In the data rows, zero lies at 4.5, halfway between 4 and 5.
Each row in the table below has a label, given by one hidden rule.
tensor([8, 3, 7, 6, 6, 1, 5, 1]) A
tensor([4, 5, 4, 6, 2, 5, 4, 5]) B
tensor([6, 4, 5, 5, 4, 3, 4, 5]) A
tensor([4, 4, 3, 4, 4, 2, 5, 5]) A
tensor([2, 8, 5, 4, 6, 6, 1, 6]) B
tensor([5, 5, 5, 5, 4, 5, 5, 6]) A
tensor([5, 4, 6, 4, 3, 2, 4, 6]) A
tensor([7, 4, 6, 7, 5, 6, 6, 5]) A
tensor([9, 4, 3, 6, 4, 3, 5, 0]) A
tensor([2, 4, 7, 6, 6, 5, 5, 6]) A
tensor([4, 5, 3, 5, 5, 5, 5, 4]) A
tensor([4, 6, 4, 3, 0, 1, 0, 2]) B
tensor([4, 4, 6, 3, 4, 5, 6, 4]) B
tensor([4, 4, 4, 6, 4, 6, 5, 3]) A
tensor([5, 1, 0, 4, 5, 2, 8, 0]) B
tensor([7, 4, 5, 7, 3, 5, 5, 5]) A
tensor([5, 6, 6, 5, 5, 5, 6, 5]) B
tensor([3, 8, 7, 3, 6, 5, 1, 6]) B
tensor([2, 2, 7, 4, 8, 7, 5, 7]) B
tensor([5, 5, 4, 5, 5, 5, 5, 5]) A
tensor([5, 2, 6, 1, 5, 3, 3, 4]) A
tensor([3, 5, 4, 2, 5, 3, 3, 6]) B
tensor([4, 6, 5, 3, 5, 4, 5, 5]) B
tensor([5, 5, 4, 4, 4, 5, 6, 4]) A
tensor([3, 5, 3, 7, 4, 7, 3, 4]) B
tensor([2, 8, 4, 4, 7, 7, 0, 6]) B
tensor([5, 6, 6, 5, 6, 3, 6, 5]) B
tensor([6, 5, 7, 5, 9, 2, 6, 6]) B
tensor([3, 4, 5, 4, 4, 6, 6, 5]) B
tensor([3, 7, 6, 4, 5, 5, 2, 6]) B
tensor([2, 3, 5, 5, 4, 6, 5, 6]) B
tensor([4, 6, 4, 6, 6, 4, 5, 5]) A
tensor([2, 8, 4, 4, 6, 6, 1, 6]) B
tensor([6, 5, 6, 6, 5, 4, 4, 2]) A
tensor([6, 2, 3, 3, 2, 4, 6, 4]) A
tensor([5, 4, 2, 5, 4, 3, 5, 4]) A
tensor([4, 6, 4, 5, 6, 4, 5, 4]) B
tensor([4, 2, 0, 5, 4, 5, 5, 2]) A
tensor([5, 6, 5, 5, 3, 5, 6, 5]) B
tensor([4, 7, 5, 6, 4, 4, 3, 1]) A
tensor([3, 7, 5, 4, 4, 5, 2, 6]) B
tensor([5, 7, 4, 5, 4, 5, 5, 5]) B
tensor([6, 3, 1, 6, 4, 5, 5, 1]) A
tensor([3, 5, 3, 5, 5, 6, 4, 5]) B
tensor([5, 5, 3, 5, 3, 3, 7, 3]) B
tensor([5, 5, 4, 5, 3, 5, 6, 4]) A
tensor([4, 6, 4, 5, 3, 3, 5, 4]) A
tensor([5, 3, 4, 5, 5, 4, 6, 3]) B
tensor([5, 5, 5, 6, 4, 6, 6, 5]) A
tensor([6, 3, 4, 3, 5, 2, 4, 3]) A
tensor([1, 6, 2, 3, 2, 6, 0, 5]) B
tensor([8, 4, 3, 3, 4, 3, 5, 6]) A
tensor([5, 6, 5, 4, 4, 5, 4, 5]) B
tensor([3, 4, 5, 3, 5, 3, 2, 5]) B
tensor([7, 4, 2, 3, 4, 4, 7, 5]) A
tensor([4, 2, 6, 2, 6, 2, 3, 5]) A
tensor([4, 7, 8, 3, 9, 4, 2, 7]) B
tensor([6, 4, 6, 6, 4, 5, 5, 5]) A
tensor([3, 5, 4, 3, 5, 7, 4, 6]) B
tensor([7, 4, 7, 6, 6, 3, 6, 6]) B
tensor([6, 5, 4, 7, 4, 6, 5, 5]) A
tensor([6, 4, 4, 4, 5, 4, 4, 4]) A
tensor([5, 5, 4, 6, 3, 4, 4, 4]) A
tensor([8, 3, 7, 6, 6, 5, 6, 5]) B
tensor([4, 3, 5, 2, 5, 2, 3, 7]) A
tensor([4, 5, 6, 6, 5, 3, 6, 6]) B
tensor([3, 4, 3, 4, 5, 7, 5, 4]) B
tensor([5, 3, 3, 5, 5, 3, 5, 3]) A
tensor([2, 5, 3, 6, 4, 7, 4, 5]) B
tensor([5, 6, 7, 5, 5, 3, 6, 5]) B
tensor([6, 3, 4, 4, 5, 4, 5, 3]) B
tensor([1, 4, 5, 6, 3, 8, 4, 5]) B
tensor([4, 7, 4, 6, 0, 5, 4, 4]) B
tensor([5, 3, 4, 5, 4, 4, 5, 3]) A
tensor([6, 5, 7, 4, 9, 2, 6, 6]) B
tensor([3, 7, 6, 4, 4, 5, 2, 6]) B
tensor([4, 5, 6, 6, 5, 4, 5, 6]) B
tensor([2, 4, 6, 6, 4, 6, 4, 6]) B
tensor([6, 6, 3, 4, 3, 6, 5, 5]) A
tensor([1, 4, 5, 4, 3, 9, 6, 5]) B
tensor([5, 3, 3, 6, 6, 3, 5, 2]) A
tensor([7, 4, 7, 5, 5, 6, 6, 5]) B
tensor([3, 8, 7, 3, 7, 6, 0, 8]) B
tensor([5, 2, 0, 6, 5, 4, 4, 1]) A
tensor([5, 5, 5, 4, 4, 4, 6, 5]) A
tensor([4, 3, 4, 1, 5, 9, 3, 3]) A
tensor([9, 7, 6, 7, 7, 4, 5, 1]) A
Which label does each new row get?
tensor([4, 7, 6, 4, 5, 5, 3, 5]) >> A
tensor([6, 4, 4, 4, 7, 3, 6, 4]) >> B
tensor([5, 3, 7, 6, 7, 4, 5, 4]) >> A
tensor([4, 7, 6, 3, 5, 4, 3, 6]) >> B
tensor([4, 5, 6, 6, 4, 4, 5, 6]) >> B
tensor([5, 5, 5, 3, 5, 5, 4, 6]) >> A
tensor([3, 8, 7, 3, 6, 6, 0, 7]) >> B
tensor([4, 6, 3, 6, 3, 6, 4, 5]) >> B
tensor([7, 4, 5, 5, 3, 2, 5, 1]) >> A
tensor([6, 3, 1, 5, 5, 8, 5, 6]) >> A
tensor([4, 5, 7, 6, 5, 4, 6, 6]) >> B
tensor([4, 4, 4, 3, 3, 2, 6, 3]) >> B
tensor([3, 3, 4, 6, 6, 7, 5, 3]) >> A
tensor([9, 1, 1, 3, 7, 3, 6, 2]) >> B
tensor([7, 2, 4, 4, 8, 3, 7, 4]) >> B
tensor([5, 5, 6, 4, 5, 3, 6, 5]) >> B
tensor([5, 4, 2, 5, 5, 5, 5, 1]) >> A
tensor([5, 5, 5, 4, 4, 5, 4, 6]) >> B
tensor([3, 2, 4, 1, 5, 4, 1, 8]) >> B
tensor([4, 3, 3, 6, 4, 3, 7, 3]) >> B
tensor([5, 5, 5, 4, 3, 4, 4, 4]) >> A
tensor([1, 3, 3, 6, 4, 8, 4, 5]) >> B
tensor([3, 4, 6, 3, 3, 6, 5, 6]) >> B
tensor([2, 3, 4, 5, 3, 5, 4, 6]) >> B
tensor([5, 5, 4, 5, 3, 5, 6, 5]) >> A
tensor([5, 2, 6, 1, 5, 2, 1, 5]) >> A
tensor([3, 4, 5, 3, 5, 4, 3, 5]) >> B
tensor([2, 2, 6, 1, 6, 3, 2, 5]) >> B
tensor([6, 4, 5, 5, 4, 4, 6, 4]) >> B
tensor([2, 4, 3, 4, 5, 9, 4, 5]) >> B
tensor([3, 2, 4, 0, 6, 3, 2, 6]) >> A
tensor([5, 5, 5, 3, 4, 4, 4, 7]) >> B
tensor([0, 3, 4, 6, 4, 8, 4, 6]) >> B
tensor([4, 6, 4, 3, 3, 4, 5, 4]) >> B
tensor([2, 8, 5, 4, 6, 6, 0, 6]) >> B
tensor([6, 2, 2, 3, 3, 3, 4, 2]) >> A
tensor([3, 5, 5, 2, 6, 3, 3, 6]) >> B
tensor([5, 6, 5, 5, 4, 6, 6, 6]) >> B
tensor([5, 4, 5, 3, 6, 6, 7, 4]) >> B
tensor([5, 4, 3, 4, 4, 5, 4, 4]) >> A
tensor([4, 6, 5, 4, 5, 5, 4, 6]) >> B
tensor([5, 5, 4, 6, 3, 4, 7, 5]) >> A
tensor([5, 5, 6, 4, 5, 3, 6, 5]) >> B
tensor([3, 5, 5, 7, 4, 4, 6, 6]) >> B
tensor([6, 5, 3, 1, 3, 3, 6, 0]) >> B
tensor([6, 4, 8, 4, 2, 2, 7, 0]) >> A
tensor([4, 5, 1, 6, 1, 7, 7, 3]) >> A
tensor([4, 5, 1, 5, 3, 3, 6, 4]) >> A
tensor([4, 3, 4, 6, 4, 1, 5, 0]) >> A
tensor([4, 2, 4, 3, 3, 3, 4, 3]) >> A
tensor([6, 5, 4, 7, 4, 6, 5, 4]) >> A
tensor([4, 5, 4, 6, 6, 4, 5, 5]) >> A
